128 stands for zero in the data rows.
Here are some points:
[119 146 157 118 137 142 173 135  97 167 176 102 125 108 104 120 109 143 209  70 124 190 135 122 111 142 132 124]
[123 132 111 126 133 161  32 114 135 163  40 109 125 116  98 143 120 126  33 145 118  50 134 125 170 123 127 126]
[131 138 123 135 157 216  65 138  84  85  72 153 122 132 103 172 112 151  70  94 125  72 130 162 119  62 142 109]
[130 186 102 123 163 178  71 131 106 146  72  97 143 178 118 155 104 167  78  97 130  74 127 129 176  78 163 125]
[128 174 194 127 169  89 156 144  93 131 156  99 124 133 105 113 109 178 147  91 126 157 125 129 128 142 153 132]
[112  86  98 128  92 124 197 114 135 169 183 101 108 119 115 124 126  85 195 155 112 209 131 116 126 148 122 128]
[128 154 107 131 152 197  59 136 118 153  50 117 144 132 114 155 108 150  53 120 122  40 125 138 120  83 157 126]
[128 163  38 136 164 161 170 131 126 151 178 102 130 119 115 134 121 144 198 123 126 202 132 110 124  84 155 115]
[122 150 169 121 151 108  60 124 116 162  44 101 125 116 110 119  88 143  41 112 133  53 143 123 120 123 156 130]
[132  87 105 119  75  88 190 112 187  81 165 255 126   0  97 223 166  84 156 174 124 155 140 255   0 119 108 233]
[128  82 116 131  70  92 180 122 196 136 166 105 129 125 187 106 207  77 171 186 129 157 124  89 127 151  51 136]
[131 100 102 136 100 135 185 124 154 146 187 104 132 100 116 117 131  93 200 153 124 196 129 132 110 149 124 131]
[135 193 201 139 190  69 128 136 102 124 127 115 135 138 120  97 102 194 127  91 141 118 138 114  15 125 151 126]
[132 184  54 126 155 123 109 140  77 164 109 102 139 130 112 118 107 169 112  55 119 102 122 136 128  66 153 123]
[145 204  43 127 188 173 136 129  94 161 141  98 131 121 106 138 108 180 147  76 130 140 137 140 118  76 158 122]
[131 156  86 132 147 169 154 120  80 165 161  97 133 124 103 149 113 158 169  50 129 170 145 145 118 106 142 120]
[110 183 102 140 180 195 110 113  95 135 100 119 121  94 117 166 105 161 104  75 131 104 129 149 182 178 156 128]
[119 138 116 130 138  80 193 130  95 126 177  96 123 133 128  96 116 125 195  94 141 194 124  98 124 163 117 114]
[123 136  39 148 142 128  35 112 115 167  33 104 119 120 112 125 120 136  46 131 122  50 128 119 134  65 141 123]
[125  91 108 134  78 191 189 112 188 131 179 147 139 122 104 145 140  69 172 188 106 173 116 151 244  97 110 129]
[141 168  37 142 169 114  66 189  79 144  70  99 129 211 111 121 106 174  66  82 131  68 128 130 148 132 140 136]
[130 112  98 123 106 200  45 127 143 149  51 113 132  75  98 146 157 125  50 168 135  39 128 149  70 111 133 124]
[136  79 117 126  83 142 173 117 174 165 191 100 136 127  92 121 151  67 170 164 124 189 138 117 116 109  98 122]
[128  71  99 108  75 191 167 111 181 152 178 174 128 120 113 163 139  68 164 179 121 159 134 166 209 137 110 142]
[105  64 115 118  73  98 169 118  89 149 157 114 112 135 219  95 100  68 155  93 116 168 126  76 123 153 117 126]
[132 111 115 112  98 213 200 127 144  83 201 194 116  53 106 182 133  97 195 145 112 184 130 187  57 138 118 128]
[136  70 152 135  76 110  51 133 116 132  48 127 134 124 207 108  98  66  58 116 138  61 133  90 127 158  79 126]
[137 185 193 122 167 145 111 133  81 166 105  93 149 112 109 151 112 171  97  88 122  98 126 129 129 103 134 130]
[127  80 115 131  84 158 200 123 177 158 176  98 116 126 108 133 152  78 182 165 127 184 140 138 126 106  96 129]
[137 145 159 138 129  89  45 129 132 116  32 100 122 119 124 104 107 133  38 143 127  29 128 111 121 159 156 126]
[145  86 108 128  95 182 179 118 164 150 194 101 123 137 106 153 133  90 199 172 134 193 132 145 137  99 130 115]
[115 156 131 113 166 194  61 126 112  44  58 156 126  80  94 191 119 167  57 114 138  70 125 152  90  29 157 124]
[142 160 107 130 148 196 170 105  78  69 162 185 138  54 118 198 115 157 174  86 140 181 114 157 119 128 139 128]
[110 160 192 121 154 109  72 119  92 147  74  91 111 121 117  98 110 155  64  82 113  55 132 112 111 137 140 128]
[123 185 203 125 167 106 180 124 115 149 161  92 132 122 101 102 113 169 187 114 135 165 117 133 129 129 159 118]
[130 144 155 127 141  97  55 123 114 152  57 102 130 113 114 119 116 141  49 115 136  64 130 116 134 139 141 142]
[129 175 200 121 177  81  92 119  82 128  90  99 130 120 108  91 107 181  82  96 122  77 131 112 130 121 152 131]
[125  81  95 140  71 143  63 113 162 150  41 107 126 144 110 119 137  71  55 157 127  75 125 134 126  72   0 116]
[115 111  93 130 105 184 203 119 138 157 198  94 122 126 114 144 135 111 214 141 134 194 125 135 128 120 117 126]
[131  87 144 130  73 117 126 119 226 165 150 103 143 131 101 132 174  78 145 197 122 142 129 121 131  99  98 127]
[137  74 119 117 109  95 194 122 147 140 195 104 119 128 174 102 138  96 200 168 133 207 126 101 118 229 135 135]
[140  78 121 130  80 128 169 133 193 165 165 100 132 189 109 130 167  77 155 201 139 176 135 118 180 112  87 124]
[134  83  95 130  69 107 154 151 188  41 165 109 117 170 255  69 157  84 149 191 127 151 132  34 116 168  87 118]
[137 195 200 122 165  80 129 138  92 126 146 108 135 158 121 106 115 175 142  93 124 149 129 107 107 116 148 130]
[115 190  52 132 145 140 155 132  78 169 159 109 126 110 105 127 121 160 155  76 128 165 128 124  97 162 135 123]
[129 173 194 135 174  83 136 134  76 128 138 113 126 124 114  95 108 172 143  85 130 133 122 116 122 165 158 116]
[133 185  40 136 188 136  75 131 105 159  73 101 131 127 110 126 117 174  72 110 125  67 134 128 134 124 156 134]
[141 136 173 129 137  90  53 129 125 141  37 108 125 136 105 107  97 164  48 145 124  42 129 103 123 161 155 137]
[119 158 196 117 178  96  87 139  93 136  79  98 120 118 107  94 101 161  77  87 126  87 113 121 130 173 149 129]
[128 158  45 132 155 139  60 133 128 159  46 114 131 121 127 135 113 171  60 128 111  53 121 125 125 122 138 130]
[135 171 105 138 171 188  60 110 116 144  76 114 124  73 105 149 105 179  52 111 133  66 135 143  60  77 161 121]
[123 180  42 111 181 104 172 130 160 135 171 107 125 125 115 102 120 192 166 161 138 164 121 119 132 119 133 122]
[134  92 102 135 101  85 192 124 134  90 201  99 136 148 255  73 126 103 200 137 134 200 118  76 157 139 112 132]
[128 186 187 121 177 138 109 125  93 163  99 115 135 140  98 130  95 166 101  71 101 101 129 127 127 105 171 128]
[134  85 157 136  76 157 161 116 184 146 155 121 134 116 111 141 176  85 142 197 130 157 125 140 185 149  90 126]
[130  51 102 126  44  90 140 127 119 125 150 115 125 129 238 109  95  53 151 125 123 128 120  78 123  72  31 122]
[133 205 190 145 188  93 145 119 102 152 138 113 129 111 104 112 105 171 130  86 119 137 124 110 133 185 151 131]
[129  92 103 127  70  90 171 130 173 147 170 110 130 122 140 109 175  94 172 186 127 168 127  99 121 147  86 130]
[135  82  88 125  54 173  59 124 136 156  47 131 128 127 115 130 111  64  69 142 136  55 120 144 125 146  39 129]
[127 158 123 112 150 153  93 135  78  14  92 203 126 121  96 206 109 156  88  83 131  95 125 165 134  22 131 131]
[123 189  40 131 174 136 155 133  87 177 144 106 106 128 111 128 102 179 152  88 124 160 132 147 118 105 145 135]
[124 190 197 129 189  88 110 121 107 117 107 110 117 139  96 108 118 190 108 105 124 128 126 122 130  90 173 125]
[132 153 201 137 148  88 166 113  76 154 170 117 128 135 121 110 110 143 159  67 121 171 119 110 137 129 141 135]
[125 144 165 128 144 115  35 146 146 144  45 106 126 128 104 122 131 139  29 142 136  50 135 119 133 110 151 110]
[125 135 159 125 132 194 189 121 120 132 202 134 132 130 113 167 127 148 205 125 112 201 125 152 126 124 128 113]
[136 149 118 137 144 203  44 132 102 100  41 119 139 126 112 159 101 144  52 114 131  65 123 154 146 113 148 132]
[130 137 116 128 146 191  39 125 130  48  47 164 132 123 102 182 131 145  60 144 125  59 126 158 204  89 154 124]
[139 132 121 132 149 138  54 121 106  21  44 220 132   0 113 203 107 147  66 116 122  61 136 188   0  89 144 113]
[119 195 198 118 194  79 110 143  84  84 107 103  99 158 101  87 103 174  93 114 133 110 131 115 123 150 173 134]
[130  78 111 133  89 152 174 113 196 162 186 114 126 121  96 129 188  74 166 186 130 172 117 119 134 111  78 111]
[140 163  26 128 161 156 138 132  62 165 127  97 125 125 108 117 102 149 130  72 127 132 125 126 121 134 128 125]
[142  96 103 136 103 181 194 132 134 136 200 161 118 127 106 164 118 100 193 143 139 198 147 161 112  50 133 138]
[134 149 154 129 152 117  54 126 102 163  60 106 124 129 129 117 103 151  63  93 132  57 137 129 148  90 153 129]
[136  93 110 141  94  95 182 117 142 141 181 105 138 117 169 117 132  81 195 172 127 194 108 102 128 126 131 127]
[133  76  95 131  78  85 160 122 203 137 153 101 121 134 185 116 244  72 158 192 123 166 132  91 120 137  52 130]
[133  69 114 137  65  95 167 131 183 140 181 116 129 112 188 115 173  66 176 176 134 184 133  84 124 187 106 124]
[113 179 195 116 175 100 162 118 104 147 157 110 132 129 110  97 111 175 176  84 126 158 138 112 114 109 155 124]
[122 185 201 123 174  86 127 132  79 102 119  98 124 129 116  97  97 188 112  74 134 121 124 109 102 185 146 131]
[130  95  93 124  87 105  85 123 205 153 100  94 126 123 106 116 143  80  85 194 134  95 122 111 118 144 104 129]
[120  88 107 122  90 109 196 131 141 142 192 105 132 127 143 113 132  98 198 150 134 197 131 100 122 108 122 130]
[137  85 108 142  91 109 169 114 180 152 166 111 152 129 120 120 167  84 150 191 131 165 133 114 143 138  94 132]
[141 171 204 140 165 101 113 122  68 134 113 112 131 113 125  82 104 167 119  77 119 116 141 111 128 133 139 129]
[140 156 199 135 143 101 160 135  71 127 167 111 143 118 117  96 102 161 156  70 125 180 123 113 124 137 133 124]
[139 100 112 137 107  96 200 123 172 150 200 104 130 123 147 104 127 103 202 171 144 197 113 105 119 118 129 126]
[128  88 103 135  78 105 164 126 193  47 153  94 122 236 255  65 191  80 157 183 131 154 130  48 235 176  85 141]
[126 188 198 118 171 130 152 118 101 181 132 107 131 121 104 120 122 177 155  75 128 159 130 136 105 186 150 138]
[120 143 171 125 171  85  59 134 118 116  73  98 127 209 123  91 111 151  67 105 121  53 130 102 218 136 151 126]
[121 163  99 119 156 183  63 131 116 134  56 105 139  78 107 148  85 172  52 127 129  62 132 144  71 124 171 131]
[128 183  48 116 156 165 141 104  70 169 137 105 101  95 105 136 114 161 126  62 126 142 130 127 121  94 134 129]
[138 175  38 128 182 168  91 125  94 154  90 113 131 131 112 139 103 180  89  98 138  82 126 120 121 114 161 133]
[128  72 110 144  74  86 159 119 201 142 173 111 123 135 160 126 178  76 168 198 140 154 140  98 106 146  90 114]
[114  71 102 113  63  89 170 125 131 138 165 109 102 127 237  97 128  63 176 116 123 178 136  77 129 149 121 127]
[125 139 115 142 143 157  31  57 128  32  39 160 129  30 104 182  98 135  58 127 118  45 143 175 116 169 161 134]
[128 118 115 120 119  82  38  40 147 129  31 255 133   0 101 229 146 122  75 149 111  74 116 223 101 155 139 150]
[131  85 108 124  80  67 186 125 168  91 188 125 122 186 255  87 163  88 181 156 122 176 128  78 205 121 102 123]
[137  77 145 142  97  80 146 130 211 129 151 100 138 128 149 102 143  83 142 197 131 154 122 109 117 160 122 115]
[124 160 200 126 171  92  71 122 114 144  59 104 117 129 115 105 104 163  39 101 124  55 136 118 129 129 158 116]
[127  82 101 130  82  79 164 115 199 129 171 104 125 119 160  94 184  85 170 190 142 162 109  95 117 137  93 123]
[109 164 198 118 169  93 137 142  63 138 119  99 118 127 105 105 110 154 137  58 140 134 122 110  48 103 142 126]
[140 149 174 135 163  74  45 126 132  96  48 101 140 138 134  91 109 151  49 119 137  60 115 104 139 174 168 123]
[124  80 106 117  71 146 183 131 180 163 159 111 128 121 103 138 145  88 167 196 135 161 139 125 182 128 108 141]
[133  98 176 129 126  93  36 135 131 137  49 108 129 131 123 104 118 102  33 127 126  30 124 110 137 122 121 126]
[130  82 107 125  90 220 182 127 142 125 187 205 118  57 109 162 138  90 187 141 120 191 131 167  61 147 114 115]
[127  74 104 127  67 135 162 123 190 150 154 100 124 121 106 125 179  83 162 187 126 153 129 121 158 151 103 130]
[137  66 106 152  70 213 145 124 200  81 147 243 121 187 111 177 255  76 150 198 132 151 125 190 183  31   8 130]
[141 102 106 125  98 163 186 120 173  29 188 255 133  16 111 190 144  94 169 160 118 183 114 227   9  93 108 146]
[127  76 114 125  91 157 194 127 153 165 188 103 134 130 113 138 135  86 188 156 130 198 125 156 137  61 123 123]
[115 172  92 128 175 191  61 127  93 143  74 105 137 134 109 147  95 160  63 114 124  57 127 138 137 161 150 138]
[128 146 164 121 168  97  65 132  96 140  66 105 127 124 109 117  95 157  49  94 134  60 143 116 123 132 152 130]
Here are 40 more points, each followed by its number:
[116  86 143 113  71 155 178 141 190 158 180 101 130 137 112 130 159  77 172 189 131 161 119 138 123  97 100 135] 0
[127 134 118 126 133  96  33  18 120 140  35 255 130   0 102 219 114 133  69 120 134  69 125 242  95 132 132 155] 1
[134 176 190 144 188  79 109 137  89  98 124 106 131 149 131  78 110 181 107  81 124 101 129 105 144 239 160 122] 2
[132  85 103 123  79  96 175 129 169 137 186 109 137 124 112 127 147  91 183 182 119 189 129  99 129 137 118 124] 3
[130 138 108 125 143 160  49 139  84 155  47 103 124 131 105 144 104 152  48  90 116  48 134 127 121  80 140 126] 4
[136 105 111 137 118 127 200 117 127 161 195 112 152 121 102 115 118 123 197 132 127 211 126 119 172 101 126 127] 5
[129  97  85 139 109 108  41 128 127 146  25 108 139 110 115 114 123 116  41 133 128  47 116 110 141 129 105 116] 6
[134 200  45 122 194  99 153 160 151 155 164 106 117 181 121 111 133 181 164 156 125 157 111 121 121 113 166 128] 7
[124 167 197 119 168  89 126 130  78 143 130  98 120 115 101 101  97 181 119  77 123 123 128 124 125 154 148 124] 8
[119 165 147 118 167  86 184 120 133 137 188 115 120 119 117 103 111 145 206 137 124 200 126 119 120 240 170 125] 9
[138 146 175 131 155  83  57 156  96 102  53 103 140 193 130  95 110 150  65 107 124  50 133 113 169 141 140 123] 10
[122 166 190 121 165  87 137 125  62 125 135 107 134 110 128 102 113 165 120  62 125 131 134  95 126 126 137 133] 11
[130 111 124 124 111 195 192  96 124  66 191 255 134  68  95 194  97 104 190 125 140 196 128 209 150  81 115 133] 12
[122 108  88 128  90  83  70 130 205 137  55 110 129 114 130 103 163  93  65 186 132  57 123 115 122 149 109 114] 13
[121 123 160 124 119 120  76 134  59 162  79 106 126 143 116 127  97 125  63  66 113  64 124 121 131  86 131 114] 14
[129 100 112 136 109  95 186 131 107 149 191 104 122 128 154  97 124 117 207 108 122 198 127 102 125 211 125 125] 15
[130 169 187 144 172  86  44 136 109 132  66 121 123 166 113 116 106 189  64  98 122  61 108 117 141  88 165 113] 16
[141 156 172 139 172  95  56 134 106  57  60 110 120 123 155  67 108 175  49 115 109  59 128 107  45 129 159 142] 17
[132  63 119 130  80 154 184 130 156 152 199 108 125 125 116 132 134  82 201 150 141 187 116 121 121  93 113 123] 18
[127 152 203 123 154  97 102 119  68 127  90 113 117 111 108 109 102 168  84  78 127  85 136 122 113 241 136 128] 19
[151  94  89 145  93  97 204 126 137 143 194 119 131 112 187 101 128  88 200 131 128 198 114 102 120 144 125 126] 20
[127 170 197 133 164  95 135 132  90 133 134 108 122 133 103 103 100 178 148  75 124 141 133 113 118 134 149 121] 21
[134 114  38 130 138 161  44 114 142 153  53 108 139 130 109 146 115 124  52 149 136  40 130 137 219 221 126 126] 22
[137  84  99 141  85  91 162 143 190 142 180 113 148 134 236  97 162  72 170 194 130 178 120  85  38 107  95 126] 23
[112 176 116 132 184 209 102 106  92  69 108 145 120 112 104 191  94 167 104  86 141 101 114 155 255 162 161 129] 24
[129 102 108 136 106 166 194  69 142  33 196 255 134  28 106 197 132 124 180 152 124 190 114 204  95  67 111 128] 25
[127  94 112 125  75 130 170 123 176  29 181 255 135 115 109 217 166  81 149 181 129 136 120 235 115  14  87 164] 26
[129 147  91 142 141 221  51 117 120 120  37 113 125 116  98 155  97 143  33 137 138  56 116 152 133  99 171 126] 27
[130  70 108 138  79  76 162 128 206 124 171 112 135 134 200 118 240  78 165 201 142 156 127  85 138  97  41 131] 28
[139  97 173 132 103  84  32 112 139 134  30 105 131 124 134 113 129 109  43 131 132  50 136 103 123 157 111 134] 29
[136  88 109 129  93  90 194 120 163 141 196 120 129 131 159 112 152 101 196 178 129 190 133  95 120 157 124 123] 30
[132 150 104 122 159 178  58 132  92 139  43 116 130 142 109 151 100 148  57 106 126  58 125 133  64  79 160 135] 31
[131 189 189 135 182  79  99 122 100 130 114 112 121 130 109 109 112 178 110  93 143 106 138 124 134 137 165 127] 32
[128 192 205 139 168 111 124 128  85 150 120 118 127 120 103 101 106 180 130  71 118 118 137 123 133 121 151 123] 33
[146  84 112 142  76 104 147 139 210  40 135 255 133 207 113 192 250  73 134 186 136 145 123 240 216  54  68 169] 34
[130  85 118 110  98 134 193 123 160 149 195 119 118 139 107 136 127  98 197 162 137 211 125 125 129 141 123 135] 35
[142 182 207 131 188  90  71 145 108 141  69 111 136 141 122 107 106 171  67 115 137  61 136 118 140 120 169 125] 36
[141 120 111 123 124  96  86  50  69  44  80 255 134  13 102 220  90 132  85  74 117  90 121 255 108 123 142 180] 37
[134  80 146 136  89 155 140 123 209 148 138 102 139 119 103 132 169  73 138 202 131 146 128 133 193 143 112 121] 38
[125  93 119 135  99 117 197 122 154  40 182 255 134   0 103 222 134  88 168 162 116 156 138 255   0 120 115 195] 39
Which three of these numbered points are nearest to each point below, ignoring the 3 directions in which the first points spread most? Their numbers follow each, nearest first.
[114 166 199 121 167 101 110 121  87 144 110 111 118 131 110  98 111 164 116  72 129 112 134 121 117 254 134 119] > 19 2 9
[131 172 184 143 173  94  60 136 100  52  58 120 125 140 162  80 104 174  70 106 134  62 133  95   0 131 167 129] > 17 23 30
[138  76 102 124  77 128 165 182 195 150 171 114 125 205 112 115 139  77 159 187 132 145 117 126 155 146 101 123] > 35 0 10
[135  85 167 140  95  91  37 132 146 138  45 102 127 116 137 105 128  85  55 151 123  62 127 126 122 176 102 126] > 29 8 21
[119 161 102 124 176 195 157 111 110  49 163 152 131 120 101 192 111 165 162 104 129 169 119 153 255 158 178 127] > 24 12 22
[124  98  90 119 105  94  52 128 189 136  41 108 127 137 121 113 175  96  58 189 128  61 129 119 126 138 113 119] > 13 3 30
[128 134 162 125 146  97 144 143  53 146 157 111 130 118 155  94 103 130 162  52 127 145 126  94 126 184 130 130] > 15 11 29
[127 128 109 127 116  94 191 141 153 138 205 103 136 127 113 118 135 127 214 152 130 215 130 112 123 150 137 117] > 3 30 13
[115 167 200 131 177  90  61 122 108 138  77 106 130 125 119  97 112 173  55 114 134  67 127 117 123 140 176 132] > 32 36 8
[124 147 103 115 161  71 132 233  68  88 139 110 136 255 201  61  93 155 141  81 124 136 134  88 158 152 143 133] > 10 31 20
[122 106 140 127 128 193 200 124 136 116 185 135 127 127 106 167 132 123 201 143 132 211 128 155 128 102 130 134] > 35 18 10
[117 151  99 131 158 199 143 150  79  46 137 226 119 159  98 195  98 152 148  63 119 131 119 175 136 193 139 128] > 2 10 12
[121 187 209 109 171 107 150 140  96 153 133 116 129 129 113 105 105 168 131  78 122 152 134 130 125  95 140 116] > 33 21 36
[120 161  94 130 157 187  98 128  71 137 107 105 130 125  91 147 100 157  92  61 121  86 117 145 125  50 143 112] > 4 18 14
[128  91 107 141  77 109 190 128 172  32 180 255 131 129 123 207 137  91 161 166 130 166 127 255 132 105 112 188] > 26 10 12
[112 161 201 114 148  97 113 140  78 145 114 104 109 127 101 105 106 165 118  65 119 111 120 128 125 218 147 131] > 19 8 29
[116 121 158 118 132 139 181 125 110 158 184 111 107 123 124 129 110 142 193 109 116 188 139 133 118  79 127 126] > 18 4 21
[133 120 106 139 134 173  44 136 122  45  41 213 124 117 103 185 129 135  50 130 128  50 123 173 132 101 120 134] > 10 21 12
[131 193  24 129 185 170 156 130 129 149 154 104 125 134 100 161 112 185 152 113 121 143 122 137 142  91 171 117] > 7 27 4
[134 189 198 128 175 123  95 130  95 160  99 112 126 129 100 111 106 181  97  80 130  97 124 131 123 105 161 125] > 33 36 21
[131 155 158 130 158  99  41 128 111 153  59  94 138 122 112  94  82 165  49 122 131  53 128 118 122 211 182 124] > 9 30 15
[124 149 119 128 148 193  65 130  91  47  76 211 131 127 106 198 111 159  70 103 116  78 125 179 130  73 144 127] > 10 12 16
[111 207 191 115 206 100 107 133 124 141 102 103 116 123 100 101 129 206  89 129 125  99 141 115 127 184 164 120] > 32 9 36
[122 164 200 120 181 102  59 125 126 157  46 117 123 122 113 119 117 185  61 128 120  76 120 125 121 187 175 142] > 9 8 32
[134 149 148 132 150  87 176 135  73 144 180 110 137 123 132 113 109 143 167  70 138 184 142 103 123 143 131 129] > 11 29 8
[122 108  98 132 129 150  34 112 117 157  39  98 142 129 104 135 121 120  35 133 127  56 129 133 195 126 131 121] > 5 35 6
[109 169  43 129 145 202 149 131  75 158 154 100 132 117 104 158 119 150 164  85 110 166 135 152 125  98 137 133] > 4 27 6
[120  64 107 116  77 130 124 124  82 168 148 112 127 139 120 126 101  70 141  81 137 140 131 100  72  78 106 122] > 14 4 18
[127 201 188 139 179 117 116 118  90 169 128 102 121 124 106 114 107 184 126  90 135 126 122 132 128 151 175 125] > 32 33 36
[106 113 164 127 111 114  38 122 128 140  32 120 133 117 115 113 115 112  56 142 136  43 128 119 123 166 123 125] > 29 8 21
[131 153  44 144 148 124  60 135 104 157  44 114 130 134 106 121 120 162  45 106 136  52 117 124 131 137 135 128] > 6 20 4
[145  82  96 136  97  90 181 122 145 130 195 109 139 134 187 106 135  99 184 176 110 186 129  89  57 136 116 125] > 23 30 20
[127 159  90 124 151 158 193 161 145  19 188 118 138 181 245  50 137 168 176 155 129 183 131  74 127 136 186 122] > 17 27 10
[127 140 102 131 155 194  50 139 109 129  46 101 133 134 113 147 102 149  31 107 134  47 120 135  32 118 139 128] > 31 4 18
[124 185 123 137 176 187 107 128 102  32 113 153 144 127 113 216  93 183 126  99 128 115 123 136 119 110 163 127] > 10 30 21
[129  75  99 131  82  79  65 155 108  62  69 104 124 154 255  76 111  77  65 122 136  65 113  22 136 144 103 123] > 20 11 15
[149 186 200 140 170 117  99 169  94 152 100 108 137 176 108 114  92 163  86  89 135  85 127 117 129 131 165 126] > 36 10 21
[141 101 117 134 107  92 182  52 170  42 200 255 129   0  95 231 138  96 177 160 134 177 126 250  26 190 129 184] > 39 37 1
[128  93 159 129  84 148 170 118 195 154 181 114 121 127 114 124 165  93 176 198 135 178 122 143 139  94 121 120] > 0 36 38
[130 154 127 124 166 172  77  93 102  45  64 131 125  58 107 194 120 171  69 110 116  69 127 162   0  53 167 123] > 17 23 30
[128 195  37 117 185 145 103 120  97 151  92 111 119 109 102 142 117 191  76 112 124  89 130 128 177 105 163 130] > 7 5 27
[124 120 115 126 134 105  37  29 145 142  43 255 132   0 105 234 133 118  76 124 129  80 126 223  96  49 127 151] > 1 32 29
[121 142 205 122 152  88  58 131  99 147  59 119 130 136 100 114  89 149  61  99 124  54 134 113 109 115 142 107] > 21 8 33
[134 102  96 138 114 151 186 140 114 152 195 101 134 244  88 139 115  98 196 140 119 189 122 127 255  73 118 115] > 5 10 4
[142  72 100 127  80 195 158 121 207 156 165 127 121 118 106 131 201  73 165 186 140 169 127 152 215 183  80 126] > 38 22 35
[131 189 107 111 192 201 102 110 100 109 104 111 121 114 111 164 112 189  99 109 126  93 122 132 246 132 158 124] > 24 22 27
[128  83 111 134  77 149 164 131 179 153 168 101 137 130 111 129 163  75 159 182 124 164 134 140 135  92  89 126] > 0 18 4
[130 175 207 123 160  92 134 126  73 126 143  92 114 127 116  87 112 169 131  77 110 151 130 113 132 103 141 136] > 11 21 33
[119 104 100 128 106 204 199 115 160 100 195 204 110 113 110 164 141 100 189 170 122 204 115 180 255 172 113 121] > 24 12 22
[156 106 110 150 100 205 194 110 119  62 179 255 152  29 110 192 115 114 187 123 141 180 122 238   3 139 130 160] > 2 29 17
[119 156  91 110 158 177  57 190 124 143  48  98 115 219 120 145 110 148  48 135 118  43 129 130  40  94 130 123] > 31 4 0
[113 180  48 112 178 135 103 122  73 155 121 102 114 131 101 122 112 168 106  63 116  88 148 132 128  96 154 115] > 4 6 31
[148  74 110 133  82 110 188 118 158 144 186 101 122 168 148 116 128  84 189 159 132 184 113 113 195 130 136 123] > 5 35 18
[127 100 158 120 101  97  46 125 113 135  39 108 129 131 147 117 101 106  37 134 138  39 132 109 125 117  90 135] > 11 29 8
[122 145 120 128 150 151  57  78  98  16  59 206 126  33 106 201 108 158  60 114 122  59 112 163 128 144 142 129] > 25 2 11
[128  80 106 126  62 107 166 123 191 155 165  98 131 134 137 118 176  78 161 193 115 168 118 104 112  88  93 129] > 3 0 18
[128 120  88 142 121 115  41 123 126 139  41 119 138 121 121 114 101 103  43 115 130  32 125 115 128 140 114 132] > 6 20 15
[152 145 111 155 145  72 148 125  66  94 158 102 153 161 223  79 117 146 159  70 126 165 147  68 170  99 144 130] > 20 11 10
[123  58 100 122  56 182 102 113 104 149  99 146 121 112 106 140 112  44  97 110 115  92 116 152 210 123  90 131] > 14 5 4
[138 128  99 124 140 106 161 138  91  42 181 106 132 194 255  39 110 142 183  79 135 183 127  58 204 176 126 132] > 12 10 20
[134  84 108 123  79 160 185 198 154 151 187 105 139 250 111 142 130  80 188 145 135 203 131 144   4  85 106 137] > 31 0 4
[114 143 110 109 162 216  51 126 118 118  51 109 130 128 117 167 113 161  52 111 137  65 131 143 131  91 163 123] > 27 4 31
[138 129 108 147 112  86 197 122 107 129 183 111 134 120 182 101 121 123 202  93 132 204 127  86 116 159 133 136] > 20 15 30
[142  73 108 131  80  88 159 127 209 134 163 113 128 131 165 106 255  77 150 209 141 151 130  98 127 165   0 120] > 28 13 32
[120 171 100 135 170 203 169 129 118 146 169 114 129 115 109 150 115 176 201 148 136 190 122 148 130  68 170 127] > 27 5 18
[132 183 204 136 183  94 130 124  89 145 132 105 119 114 109 115 119 191 137  85 122 132 137 122 133  93 155 129] > 33 36 32
[124 146 151 129 143 121 152 131  71 160 146 107 140 121 131 123 106 135 156  60 133 153 123 120 130 130 140 117] > 14 11 4
[136  92 108 148  69  81 148 125 203 141 154  98 124 113 179 100 223  69 156 189 132 164 132  98 131 201  52 128] > 13 30 29
[136  66 101 113  78 150 184 133 157 172 189 109 116 138 109 119 146  68 178 174 127 187 136 124 131 127 110 120] > 35 18 4
[120 187 197 133 163 101 181 132 106 132 187 111 123 132 116 106 117 175 184 126 119 194 140 122 126 130 159 134] > 36 32 21
[126 200 108 132 180 196  91 135  95 122  88 108 129 145 121 161 110 185  66  97 144  85 127 135 140  67 165 137] > 27 4 31
[119 119 109 108  77 139 156 123 189 153 161 255 138 112 113 236 135  82 140 167 122 156 126 255 131   0 120 236] > 26 16 36
[130 125 173 122 131  76  38 133 129 130  34 109 132 133 102 111 131 129  39 157 114  47 116 121 131 102 139 129] > 21 36 3
[144  82 149 138  71 209 159 114 207 121 145 151 138 123 111 158 147  84 142 201 129 147 122 157  96  81 124 134] > 0 36 18
[121 169 121 134 168 147  92 136  81  30  86 170 135   0 120 214 100 179  96  89 130  87 127 165   0 123 154 113] > 17 30 23
[141  69 112 130  87  96 165 125 190 139 173 108 139 115 163 107 151  70 161 186 129 157 127 103 117 179  98 134] > 30 29 13
[121 176 195 113 184 114  96 121  87 155  95  94 132 122 121 117  91 170  85  89 125  91 134 128 128 149 156 127] > 8 21 33
